One turn moves each row of this set onto another row. After a few examples, where does it send each row asked below?
fovi: [ 2.61 -1.44 -0.23 -1.33 -0.86 -0.56 -0.68 -0.11 -0.79  2.22  0.13 -2.31
 -0.02  2.46  0.68 -0.11]
gile: [ 1.66  0.99  1.63  0.19 -0.53 -0.74 -1.28 -0.44  0.93 -0.05 -2.99 -2.49
 -2.79 -0.38  1.62  1.44]
Niliv: [ 2.08 -0.88  0.20  2.46  1.90 -1.04 -2.18 -0.16 -0.43  0.68 -1.29 -2.51
  0.97  2.45 -0.58  0.85]
zela: [ 4.57  0.32  1.38 -0.76  2.42 -1.42 -0.71 -0.36  0.43  1.53 -0.89 -0.86
 -3.08  0.60  0.49 -0.03]
zos: [ 1.71  0.09  1.25  4.11  1.73 -1.36 -0.50 -0.28  0.71 -0.02 -2.55 -1.77
 -1.12  1.37  1.41 -0.04]
tatet: [ 2.41  1.57 -0.06  1.46  0.72 -1.22 -0.57 -0.41 -3.39 -0.05 -0.53  0.32
 -1.91 -0.01  1.35  0.13]
mora: [ 1.31  0.60  1.36  1.24 -0.02 -1.17 -0.96 -0.56  0.75  0.16 -1.65 -3.63
 -2.93 -1.38 -0.01  1.09]
zusak: [ 2.70 -1.19  0.26  2.03 -0.75 -1.85 -2.33 -0.56  0.46 -1.13 -1.22 -3.56
 -3.56  1.81 -0.13  1.00]
sigam: [ 4.22 -1.38  1.64  2.07  0.90  0.54 -1.02 -0.49 -3.35 -0.97  0.01 -1.19
 -2.07  1.04  1.04  1.15]
vob: [ 0.69  0.17  1.48  1.72  0.54 -1.07  1.40  0.35 -0.12  0.79 -1.79  0.57
  0.11  0.48  0.72  0.20]
nupe: [ 1.79  0.00  1.16  4.34  1.15 -1.25  0.07 -0.20  0.51  0.95 -2.26 -1.18
 -1.41  1.27  1.43 -0.15]
Giz: [ 2.23 -0.52 -0.10 -2.65 -0.31 -0.81 -0.89 -0.58 -0.37  0.31 -0.41 -0.88
 -0.33  2.32  0.21  0.72]
fisa: [ 2.28 -1.06  0.06  3.07  0.70 -0.89 -0.94  0.09 -0.86  2.69 -0.70 -1.33
  0.48  2.40 -0.54  0.51]
keka: [ 2.76 -1.18  0.10  2.13 -1.79 -0.92 -0.82  0.19 -0.97 -1.64 -2.27 -2.74
  0.69  0.19  0.74 -0.02]
Mifu: [ 2.42 -0.73  0.53  2.49 -2.06 -1.37 -0.13 -0.20  0.11  2.03 -0.60 -1.99
 -3.97  0.51  0.12  0.59]
tebub: [ 1.99 -1.51  0.44  2.58 -0.31 -1.69  0.20  0.39 -0.37 -0.29 -1.37  0.65
 -0.42  3.58  0.54  0.09]
Povo: [ 2.52  1.49 -0.11  1.18  1.46 -1.42 -1.60 -0.66 -3.19 -1.67 -0.87 -0.51
 -1.64  0.49  1.26  0.30]
fafa: [ 3.11  0.74 -0.53  1.83  0.43 -1.50 -1.31 -0.49 -3.48 -0.90 -0.37  0.24
 -2.20  1.49  1.27  0.09]
rorol: [ 3.00 -1.40 -0.10  2.52 -2.61 -0.84 -0.17  0.32 -1.22 -0.41 -1.78 -1.98
  0.35  0.35  0.85 -0.28]
zuza: [ 1.96 -0.13  1.30  0.93  0.24 -0.42 -0.88 -0.56 -1.27 -2.53  0.58 -2.13
 -2.43 -0.92  0.16  2.05]
foro: [ 4.04  0.69  1.04  2.78  1.28 -0.64 -0.24  0.03  0.92 -0.69 -0.65 -3.02
 -3.50 -0.17 -0.16  0.76]
zuv: [ 4.23  0.55  0.90  3.20  0.52 -0.59  0.37  0.21  0.67  0.48 -0.30 -2.34
 -3.83 -0.01 -0.12  0.63]
Nulim: [ 3.32 -1.31  1.79  0.19 -0.49 -0.91 -0.66  0.03 -0.99 -1.71  0.21 -0.99
  0.52  2.87 -0.93 -0.31]
lakil: [ 1.08 -0.36  1.21  1.40  1.73 -1.53 -0.73  0.05  0.23 -2.14 -2.36 -0.89
  0.50  1.93  0.50  0.63]
totod: [ 4.95 -0.21  1.05 -0.68  2.53 -1.63 -1.51 -0.44  0.42  0.61 -0.94 -1.20
 -3.06  1.56  0.37  0.01]
Zez: [ 2.76 -1.25  0.14 -1.29  0.53 -1.10  0.22 -0.06 -0.21  2.61 -0.83 -1.82
 -3.69  1.72  0.89 -0.16]
nop: [ 2.14 -0.34  1.16  1.62 -1.19 -0.24  0.49 -0.25 -1.68 -0.27  1.31 -0.80
 -2.99 -0.96  0.32  1.67]
Bos: [ 2.95 -0.70  0.63  1.02 -1.40 -1.31 -2.37 -0.41  0.68 -0.97 -2.47 -2.28
 -3.32  2.55  1.55  1.29]
Zegug: [ 2.42 -0.67  0.36  2.06 -1.95 -0.67 -0.03  0.28 -1.03 -0.53 -2.14 -2.29
  0.74 -0.89  0.89 -0.10]
Tokav: [ 2.12 -0.55  0.64 -2.05  1.86 -0.99 -0.41 -0.30  0.17  1.25 -1.56 -2.89
 -3.10  0.75  0.81  0.21]
lar: [ 4.60  0.03  0.65  3.26  0.63 -0.91 -0.42  0.15  0.70 -0.54 -0.38 -2.70
 -3.88  1.00 -0.16  0.67]
vot: [ 2.15 -0.43  0.85  4.45  1.20 -1.51 -0.46 -0.19  0.58  0.14 -2.28 -1.41
 -1.45  2.20  1.39 -0.12]
kof: [ 2.04 -0.23  0.08 -2.76 -0.28 -0.72 -0.55 -0.53 -0.38  0.69 -0.42 -0.79
 -0.32  1.80  0.26  0.67]
leru: [ 2.23 -0.56 -0.15 -2.59 -0.60 -0.74 -0.52 -0.48 -0.46  0.83 -0.29 -0.57
 -0.50  2.29  0.21  0.57]
Zuru: [ 3.66 -0.62  2.09  1.56  1.60  0.76 -0.87 -0.61 -3.14 -1.16 -0.31 -1.55
 -1.70 -0.16  1.08  1.28]
Zuva: [ 3.04 -1.68 -0.08 -1.48  1.23 -1.40 -1.15 -0.22 -0.01  0.61 -1.23 -2.70
 -3.53  2.81  0.73  0.12]
zitiv: [ 3.84 -0.80  2.01  1.97  0.76  0.81 -0.17 -0.44 -3.39  0.08  0.06 -0.80
 -2.04 -0.06  1.13  1.03]
Lin: [ 1.88 -0.60  0.29 -1.93  0.08 -0.31 -0.58 -0.22 -0.52  1.95 -0.34 -2.78
  0.45  1.05  0.72  0.04]
Rutan: [ 2.88 -0.70  2.21  0.29 -1.19 -0.51  1.00  0.19 -1.19  0.61  0.55  0.00
  0.31  1.41 -0.77 -0.55]
megub: [ 2.42 -1.25 -0.16 -1.75  0.11 -0.65 -1.55 -0.32 -0.50  0.73 -0.36 -3.19
  0.39  2.38  0.62  0.15]
zeku: [ 2.29  0.05  2.66 -0.62  0.41 -0.42  0.15 -0.06 -0.73 -1.21 -0.24 -1.32
  1.06  0.51 -0.85 -0.20]
pifa: [ 2.52 -0.04  0.97  1.33 -2.41 -0.91 -0.36 -0.12  0.37  1.88 -2.03 -0.95
 -3.65  1.02  1.73  0.94]
dab: [ 5.04 -0.39  0.93 -0.33  1.87 -1.55 -0.90 -0.23  0.21  1.68 -0.54 -0.51
 -3.38  1.71  0.43 -0.24]
zan: [ 2.96 -1.47  0.54  1.88 -1.14 -0.73 -0.89 -0.42 -1.70 -2.02  1.30 -1.27
 -3.12  1.12  0.20  1.72]
lorum: [ 1.39  0.02  0.75  2.27  1.82 -0.63 -0.85 -0.12 -0.46  2.23 -1.33 -2.03
  1.12  0.56 -0.49  0.73]

tebub goes to vob
Rutan goes to zeku
Where do these go?
dab goes to zela
Zez goes to Tokav
lar goes to zuv
nop goes to zuza
zos goes to vot
leru goes to kof
rorol goes to Zegug
Lin goes to megub
gile goes to Bos
tatet goes to Povo
Niliv goes to fisa
zusak goes to Mifu
sigam goes to zitiv

